Read these off the row that follows.
1) Read off the entry just right of -66.
2) Read off the entry just right of 3.
3) Read off the entry just left of 36.
4) Read off the entry at the centre.
-30,-66,23,11,36,49,-90,49,3,-49,37,29,-32
1) 23
2) -49
3) 11
4) -90

Read these off the row that follows.
1) Find the first entry from the right.
2) Find the maximum.
3) Find the third entry from the left.
[-11.967, 3.281, -2.181, 12.518, -6.418]
1) -6.418
2) 12.518
3) -2.181

-0.93	-0.68	-0.40	-0.56	1.92	1.41	-1.34	-0.51	-2.53	0.55	-1.04	-0.56	-2.09	-0.74
-0.53	-0.48	-0.34	-0.41	-0.13	-0.36	-0.19	-0.45	-0.56	-0.14	-0.49	-0.36	-0.74	-0.48
-0.54	-0.52	-0.18	-0.43	0.88	0.48	-0.64	-0.22	-0.94	0.27	-0.57	-0.01	-1.03	-0.47
-0.18	-0.34	-0.50	-0.48	-0.25	0.20	-1.44	-0.15	-0.48	-0.77	-0.34	-0.28	0.10	-0.31
-0.90	-0.64	-0.30	-0.44	0.76	0.04	0.02	-0.67	-1.46	0.47	-0.82	-0.53	-1.79	-0.69
-0.34	-0.29	-0.83	-0.38	-3.14	-2.67	0.71	-0.99	0.72	-1.57	-0.18	-1.29	0.47	-0.40
-0.18	-0.29	-0.79	-0.49	-1.54	-0.79	-1.09	-0.50	-0.18	-1.40	-0.29	-0.88	0.45	-0.33
-0.74	-0.52	-0.72	-0.50	-0.63	-0.65	-0.34	-0.90	-1.20	-0.54	-0.71	-1.17	-1.02	-0.64
-0.53	-0.54	-0.11	-0.43	1.35	0.91	-0.90	-0.08	-1.10	0.44	-0.59	0.18	-1.12	-0.46
-0.43	-0.47	-0.17	-0.41	0.58	0.29	-0.58	-0.15	-0.59	0.12	-0.45	0.08	-0.72	-0.41
-0.63	-0.55	-0.30	-0.46	0.88	0.54	-0.79	-0.35	-1.27	0.19	-0.67	-0.25	-1.19	-0.54
-0.32	-0.39	-0.57	-0.49	-0.27	0.08	-1.26	-0.33	-0.73	-0.71	-0.45	-0.51	-0.20	-0.39
-1.00	-0.68	-0.62	-0.59	1.33	0.98	-1.26	-0.78	-2.65	0.21	-1.10	-1.03	-2.07	-0.81
-0.80	-0.55	-0.71	-0.51	-0.29	-0.39	-0.46	-0.91	-1.49	-0.40	-0.80	-1.18	-1.25	-0.68
-1.10	-0.70	-0.37	-0.44	0.62	-0.28	0.45	-0.95	-1.71	0.56	-0.95	-0.84	-2.20	-0.82
-0.06	-0.31	-0.39	-0.46	-0.03	0.46	-1.65	0.07	-0.28	-0.72	-0.24	0.02	0.32	-0.22
The 2nd entry from the end, reading row by row is 0.32
Report the fifth entry, reading row by row.
Answer: 1.92
The second entry on the diagonal from the top-right corner -> -0.74
The third entry on the main diagonal is -0.18
Report the top-right entry.
Answer: -0.74
The bottom entry of the column that holds the largest entry is -0.03
The fifth entry from the end, reading row by row is -0.72
Report the last entry, reading row by row.
Answer: -0.22
Report the entry directly below the smallest entry.
Answer: -1.54
Report the 4th entry in reading order.
Answer: -0.56
The second entry, reading row by row -> -0.68
The entry just left of -0.77: -0.48
The top-left entry -> -0.93
The entry just right of -1.02 -> -0.64
The bottom-left entry -> -0.06
Report the entry directly below -1.44.
Answer: 0.02
The entry directly above -0.19 -> -1.34
The entry just right of 0.12 is -0.45
Report the second smallest entry.
Answer: -2.67
Report the entry just left of the smallest entry.
Answer: -0.38
The smallest entry in the first row is -2.53
The entry directly above -2.20 is -1.25
The last entry in the row that holds the smallest entry: -0.40
The entry just right of the largest entry is 1.41
The smallest entry in the last row -> -1.65
The smallest entry in the first column is -1.10
Report the 3rd largest entry.
Answer: 1.35
The third entry, reading row by row: -0.40
Report the third-last entry, reading row by row.
Answer: 0.02
